Each path is a new rotation, seen through one point. The rows after it are directions, each followed by how far the rotation turns it, in degrees each step (0 if it stays put).
Each turn is a multiple of 5 degrees from 10 to 175, or 0.
Each row of a path follows its step; steps can be skipped.
Rotation 1:
step 0: 51; -208; -136; -92; -24; 314; 92; -22; 270; -10; 79; 10; 98; 3; 58; 184; -55; -185; 12; 228; 225; 17; 262; 80; -91; -114; 53; -38; 218; 24; -166; -181; 240; -36; -147; 4; 3; 66
step 2: -124; -84; 320; -222; -34; 221; 253; 110; 1; -157; -163; 200; -121; 60; -152; 73; 82; -99; -240; -101; 31; -4; 65; -77; -22; -191; 16; 230; 176; -211; -155; -58; -52; 72; -23; -43; -68; -13
step 6: 83; 237; -257; -80; 30; 72; 228; 120; 243; -121; -4; 90; 84; 87; -9; 161; -64; -25; -258; -59; 40; 15; 85; -140; 85; -177; -192; 108; -126; 109; -247; -53; 147; -26; -210; -231; 66; 144
step 8: 31; -44; 149; 77; 160; -16; 205; 66; 285; -328; -38; -78; -66; -98; -7; 32; 417; -93; -19; 33; 65; -116; -216; -42; -96; -233; 57; -88; 32; -210; -75; -85; 141; -30; -104; -70; 100; -1
step 11: 93; -50; -61; -294; -5; 397; 78; 66; 120; 100; 35; 60; -22; -122; -59; 225; 72; 41; 175; 63; -93; 269; 114; 63; -31; -56; 51; 222; -14; 72; 4; -112; 119; -148; -89; -209; -109; 240
step 12: 86; -19; -80; 91; 122; 95; 306; -228; 232; -35; 69; 139; -27; 26; -155; 133; 56; 15; 80; 88; -186; -3; 138; 192; -21; -118; -15; 227; -153; -142; 122; 38; 54; -103; 34; -294; 1; 296
step 13: 118; 193; 98; 11; -23; 55; 400; -71; 241; -83; -175; 204; -131; 100; 35; 53; 133; 31; -143; -260; 29; -34; 47; 147; 55; -159; -92; 348; -105; -2; 13; -7; -31; -100; -127; -133; 110; -69
step 18: 135; -65; -111; -77; 8; 347; 9; -93; 285; 195; 164; 153; -172; -79; 26; 322; 64; 151; -83; -125; 148; 105; -21; 152; -187; -176; 22; 98; 143; -81; -61; 51; -48; -116; -23; 24; 120; 106
step 19: -69; -5; 46; 63; 171; -82; 107; -213; 332; -61; 142; 132; -191; -9; 65; 232; 196; -31; 142; -34; -14; 59; -153; 199; -137; -365; 17; 125; 164; -92; 106; -103; -26; 23; 191; -60; -27; 96
Directions:
-73; -75; -22; 3; 39; 5; -83; -10; 81; 4; -32; 17; 56; -11; -15; 27; 19; 59; -45; 45; -34; -26; 108; -21; 8; 8; -45; 1; -29; -58; 106; 19; -20; 9; 31; 50; 31; -11 : 160
-15; 52; -20; 23; -29; -13; 85; 2; 5; -10; -44; 24; -3; 58; 44; 9; 25; -70; 1; 84; 1; 2; 1; -49; 1; 14; -33; -45; -40; 120; 72; 55; -16; -22; -43; 56; 86; 36 : 45
41; -6; 29; 53; -23; -44; -10; 40; 59; 28; -13; -5; -72; 58; -27; -97; 66; 20; 18; -58; -18; 27; 0; 43; -47; -62; 28; -4; 56; -45; 4; 41; -30; -46; 26; 53; 106; -37 : 70
-10; 54; 61; -30; 18; -1; -10; 40; -12; 29; 98; -52; -77; 13; -26; 77; -63; 41; -19; -14; -31; 36; -7; -67; 17; -39; -49; 55; 8; -4; 16; 50; 45; 93; -35; 66; 46; -6 : 90
-11; -85; 17; -59; -19; 15; 66; 7; -16; -1; -28; -10; 36; 16; -60; 31; -26; -40; 100; -6; 45; 54; -10; 25; -8; -71; 46; 60; 21; -6; 75; 29; -82; 30; 21; 61; -60; 49 : 40
45; 17; -9; -59; -2; -31; -48; -48; 50; 53; 39; 20; 19; 64; -24; 61; -5; -11; -10; 44; 43; -51; 12; 48; 122; -45; 106; 24; -40; 16; -47; 4; -15; -12; 14; -27; 76; 22 : 60
